Here are some points, one per row:
[ -7   0 -22  26 -25  49 -33   4   8   0 -19 -29  -8  26   0  -9   3  34
  24  37  11 -40  -5 -21  32  43   9 -49 -11 -26  -9  11  -8   7 -39  12]
[  9 -17 -30  10  -3  18  -4   8  -7   6 -15 -31  -3 -16 -15 -18  10   2
  11 -24  -8  37 -14 -14 -33   1  -4  -3  15  27  -1 -40   4  18   1 -12]
[  0 -24   0  -8   6  16  -7 -22  24  36  15  -2 -28   2  -9  10  -2  -7
 -16 -13  16  20 -14  -9 -20 -22 -23 -35 -53  -6  21  40   9  -4  33   5]
[ 14   3  39  17  23 -19 -32 -18  24  -2  30  25   1 -12 -37   4  23  16
  30  13 -16   4  14 -33  17   1  -5  52 -33  50  48 -28 -23  46 -13   4]
[ 26 -28  17 -12 -20  13 -44  18   1   4  -4  12 -16   6   6 -27 -11  26
 -11 -39  44 -27 -48 -20 -13  21  15 -18  26 -29 -72 -10 -38   3  33  11]
[ 14   9 -34 -26   4  11  -2 -37  -4  15  -4 -14  -9  23 -19   3   8 -32
  29  -6 -10  41  19 -44 -23   7  34  -2   8  75 -39 -16 -30  21   9  12]
[-36  23  60  29 -25   8 -32  27 -16 -16 -41 -23  -3   2  49  24   5  10
 -59  38   0  -5 -37 -19 -25  14 -29 -36  38 -29  -3 -17 -61  -6   9  38]
[-14   0 -10  19 -16  -9 -50   6   6 -17   9 -17  30 -12  50  -1  -2 -11
 -24 -13 -10 -22   2 -18  28  18 -22 -25  19 -28   5   8 -12 -15 -17  41]
[  0  -1 -21  15 -20  10  10   4 -11 -10  12 -35 -14  11 -15 -38  15 -22
  13 -20  -9  42 -40  -8 -48  -7   9  -6  14   2  -9 -31   4   6  12 -13]
[  5  11  43  18  10 -21 -41  -1  30  11  37  27  -3   6 -44   0  22   3
  27   8 -16  15  17 -38  24   0 -11  53 -20  47  47 -22  -8  53 -10   6]
[-18  35 -55   3   1   3  36   0 -45  37  -3  -7  -3 -15 -60 -13  11   3
 -27 -53  -6  13 -69   2   6  12  18  -4  -9 -51  30  40 -23 -12  -8  -3]
[ 21 -22  -1  -1 -27  22 -31   4   0 -24  10 -25  13  14  -5  -7 -14   8
  20 -11  23 -31 -12 -49   0  30   4 -14  20 -20 -32  10 -24 -27  30  11]
[ 10  -6  -2  -5  28  13  23 -24  18 -25   5  13   3  37  37  57 -46 -47
 -22  16  19   1  -2  39  12 -52   2  66  73 -28 -23  36   4   5 -49 -10]
[ 29  -3 -12   6  24  17  17 -11  26 -39 -16  -1   2  28  41 -18 -14 -46
 -22  24 -21  -2 -17  43  27   6  -9  13  31 -22  -5   6  31  28 -35  -8]
[ -7  24 -14   4 -33   6  -5 -32   0  14 -13   1  -3  -3 -27  27 -26   9
 -22 -18 -20  28  25   7   3   0  -6  -8  13  33  -6 -26 -14  11 -12 -36]
[-23 -42   7  65  -1  -5  24  16 -17 -29 -45  -9 -17   1 -27 -44 -41 -29
  34 -18   7  24 -59 -14  13   6  11  11  15 -11  25 -25  29  -6  60  12]
[-17  29  27  23   3 -27  50   5   6  25  15  -7  -2   5  21 -18 -58  13
  18 -36  -4   8  17  37 -20  28   6  16 -43  43 -17 -37 -15  -7  -2  23]
[ -1  18 -22  11   2  -3  -1  -2 -30  -1 -27  26  -2  -8 -25  10  16 -16
 -17 -23   5  11  -7  23   7   1   0  -7 -38 -16  -3  21  15   8  -2   7]
[  3  17 -27  17  14  12  -9   8   7 -10  14  -3   4   9 -20   7   8 -11
  -6 -10  -8  21  23  16 -15  10  -5  -1 -27  28 -19 -41 -10  11  -9  -8]
[-22   0 -10 -49  21  -9  23 -29 -49 -10 -13   9 -31   7 -31 -18  -4  26
 -26   2 -11 -10  43   6 -12  19 -19 -23 -22   6   4  54  36   6   4  19]
[ -8 -46 -25 -18 -29 -31  11  24  13   0  -8  65  -9  31   4  19  15 -41
 -19  -9  25 -28  12  -6   5 -15  15   8 -22   3  37  -2  -6  -4  22 -40]
[-15 -16   1 -14  12  -6 -24 -24  16   9  18  -6  33  -2  13   1   4  25
  17  -3  -4 -17  10   4  19   5  53 -24  15 -35 -45 -17 -21 -12  27   2]
[  0 -13 -16  14 -44 -41 -21  19 -57   8  36 -22 -50 -28  29 -25  36  19
 -31  51   6  50  -3  30 -44  19  31  52   8  25 -21 -16  14  23  42  14]
[ 63  15  23   8  25  37   6  -7  10 -21  -6  15  -8  29  61 -16 -20  14
 -21  49 -54 -19 -16 -23  -1 -96  29   9  62   4 -34  26  22  -5 -22 -41]
[-11  34  33  17   1   3 -13  29 -10  21   9   4  -5 -34 -10 -13 -45   6
  26 -22  -7   7  41  23 -28  22  43  18 -13  66  36 -16 -29 -27  -4   1]
[-13 -41   9 -32  22 -44  18  40 -30  -6  12  10  19   4 -30  23  -6  -7
   6   7   2   6  13 -24  -2 -15 -22 -34 -22 -15   8  27 -17  10 -12 -28]
[  7  11   3   2 -22  -8   2  -4 -14   9 -27  25   7  12 -17 -11   3 -15
 -11 -14   4   4  18  41   0   8   0 -17 -15   1  16  -2  12   4   0  12]
[  2  36 -51   0   8  -9  20 -14 -16  37   8 -25 -38 -12 -39  31  13  -7
 -12 -29 -19  29 -72   7  27   1  34 -13 -22 -20   8  44  -3  -5  15   4]
[-44  -1  24  21 -20   3 -40  -9  -3  -7  -3 -10  -9 -21  22  10  12 -10
  -1   9   3 -53 -11 -15  20   8  -9 -25  14 -33 -28 -17   5 -27 -30  15]
[  6 -17  10  10   2  -3   7  -3  36 -13  38  -4  29   8   1  33  33  42
  28 -25   2 -10  33  22  39  -1  33 -23  30 -34 -33  -6 -31 -48  21  26]
[ 20   5  35  -6  15  36  48  44  26  20  29 -55  26 -23  -3  -6 -28  28
  -3  36  53 -82  -7  -8 -20 -48   9 -10  33 -10  30  19  83  23  -2 -61]
[-48 -12   6  14  -3  17 -25 -10  72 -14 -19  -2  25 -24 -11 -19  46  -8
 -15  27 -41 -20   7 -12  19  28  -1 -13   9  -4 -46  45  -3 -41  15  20]
[-17  31 -18 -48  44  27  58  37  21   4  34  54  17 -48  54   2  -3   2
  44  25  36 -19   6   2   8 -22 -59  17  47 -26  10  24  29  33  -6 -54]
[ 41   5  22  -7 -11  10 -10   2   9   3 -14 -11  -7  12  27  -7  13  -4
   6   4 -11  -7  24   9 -18 -36  15  14   5 -38   4  14  30  16 -30  14]
[-40   4  31  38 -34   4 -40 -28 -20  -8  -8 -52   1 -11  64 -12   4   9
 -35  16   7 -19 -25   1  -7  -2 -62 -17   6 -35 -15  14 -61  -8 -17  14]
[-10  32  27  19   2 -38 -19   9   6  35   0   7  -8  -4 -13  -5 -44  12
  34  -3  -1  15  21  37 -33  24  43  11  -1  78  32 -11 -24 -24  -4   2]
[ 57 -12  22 -14  -3  -8  10   0   5 -17   9   0  25 -17   0  12  -8  14
  -1  38   4  -3   6   0 -23 -24   7  -3  13 -20   5  18  41  17 -29 -11]
[ 13  37 -14  19   6 -26 -17   0 -13  10  -6  -9   5  13   1 -13 -27  25
  27 -25   7   5  20  35 -47  15 -30   8 -16  52  11 -44   4 -33  42 -32]
[ 28  -9   3   8  28 -15 -10 -14   4  51  38  27   9  15 -10  30  23 -11
  -8  24  -6  12  29 -28  11  16  -2  36 -30  38  21 -63 -29 -15  -3 -19]
[-41 -25   6 -52  -8   1 -23 -17 -23 -28 -14 -12  20   0   8  -5   4 -10
  -4 -16  22  47 -50  -9  29 -31  20  29 -20  55  18 -28  30 -20 -15  31]
[ 30  -7  13 -57   8 -28  -2  10  20 -14 -21  -3  15  20   9   8   8  16
   9  23   8  11  40  13   3 -14 -12  27 -13 -30  22  19  22  14 -46   4]
[ 17 -31 -18 -20   1  -7  27 -26  -2 -30 -14  53 -31  -6  -3   5  20   1
 -26  -8  26 -14  23 -16   5   0  -5 -24 -48  -8  27  -8 -13 -27  10 -25]
[-24  -1  15   4   9 -23  69 -19  10   9  10  -6  -4   6  16 -10 -21  -7
  14 -18 -15   9  -7 -10  -6  31  -9  16 -27  12 -21 -41  10  20   7  23]
[-15   1 -20  38   5  -1   5  -4  26 -10 -24  -3  20 -11   5  14  50  26
  23  -7 -17   7   6  18  37   5   6 -27  20 -24 -35   9   5 -48 -23  29]
[ -2  32 -35   4  -8   7  17   1 -17   1 -14  10 -12   9 -28  -7   6 -16
 -37 -25   1  14  20   9  14   3  -9 -15 -23 -31  -6  16  13   2  14   9]
[ 17 -33  10 -11 -26  -5  10  11 -12   0   4  48   7  25   2  22  35 -28
  -6 -12  17 -16  16  -1  16  -1  -3  17 -22   4  26  23   6  16  14 -38]
[  9  26  -9 -41  30  24  43  25  32 -12  18  34  15 -37  40  -2 -14 -12
  31  38  24  -8  -8  -3  10 -22 -34  18  35 -24  11  16  31  26  -4 -35]
[ -8 -36 -21 -58  19  17   1   4 -56   2 -32 -41  -3 -16 -59  13  -9   6
  12  15 -62 -30  18  20   5   5 -57 -19 -20   2  21  24  16  -2  22  52]
There is one direction along which these points spread out most. Take the direction at right angles to it along which they spread out most. Go by this last direction. Where along it does each point below lie, from 0 to 99? The average is 50, and the first point in the table lies past the average. One standard deviation of the points above along it is 16.
[ 14   9 -34 -26   4  11  -2 -37  -4  15  -4 -14  -9  23 -19   3   8 -32
  29  -6 -10  41  19 -44 -23   7  34  -2   8  75 -39 -16 -30  21   9  12] 45
[ 26 -28  17 -12 -20  13 -44  18   1   4  -4  12 -16   6   6 -27 -11  26
 -11 -39  44 -27 -48 -20 -13  21  15 -18  26 -29 -72 -10 -38   3  33  11] 76
[-44  -1  24  21 -20   3 -40  -9  -3  -7  -3 -10  -9 -21  22  10  12 -10
  -1   9   3 -53 -11 -15  20   8  -9 -25  14 -33 -28 -17   5 -27 -30  15] 75
[ 21 -22  -1  -1 -27  22 -31   4   0 -24  10 -25  13  14  -5  -7 -14   8
  20 -11  23 -31 -12 -49   0  30   4 -14  20 -20 -32  10 -24 -27  30  11] 72
[ 17 -33  10 -11 -26  -5  10  11 -12   0   4  48   7  25   2  22  35 -28
  -6 -12  17 -16  16  -1  16  -1  -3  17 -22   4  26  23   6  16  14 -38] 36
[ 17 -31 -18 -20   1  -7  27 -26  -2 -30 -14  53 -31  -6  -3   5  20   1
 -26  -8  26 -14  23 -16   5   0  -5 -24 -48  -8  27  -8 -13 -27  10 -25] 45
[ 29  -3 -12   6  24  17  17 -11  26 -39 -16  -1   2  28  41 -18 -14 -46
 -22  24 -21  -2 -17  43  27   6  -9  13  31 -22  -5   6  31  28 -35  -8] 45
[ 13  37 -14  19   6 -26 -17   0 -13  10  -6  -9   5  13   1 -13 -27  25
  27 -25   7   5  20  35 -47  15 -30   8 -16  52  11 -44   4 -33  42 -32] 40
[-40   4  31  38 -34   4 -40 -28 -20  -8  -8 -52   1 -11  64 -12   4   9
 -35  16   7 -19 -25   1  -7  -2 -62 -17   6 -35 -15  14 -61  -8 -17  14] 85
[ 10  -6  -2  -5  28  13  23 -24  18 -25   5  13   3  37  37  57 -46 -47
 -22  16  19   1  -2  39  12 -52   2  66  73 -28 -23  36   4   5 -49 -10] 36
[ -2  32 -35   4  -8   7  17   1 -17   1 -14  10 -12   9 -28  -7   6 -16
 -37 -25   1  14  20   9  14   3  -9 -15 -23 -31  -6  16  13   2  14   9] 55
[ 30  -7  13 -57   8 -28  -2  10  20 -14 -21  -3  15  20   9   8   8  16
   9  23   8  11  40  13   3 -14 -12  27 -13 -30  22  19  22  14 -46   4] 34
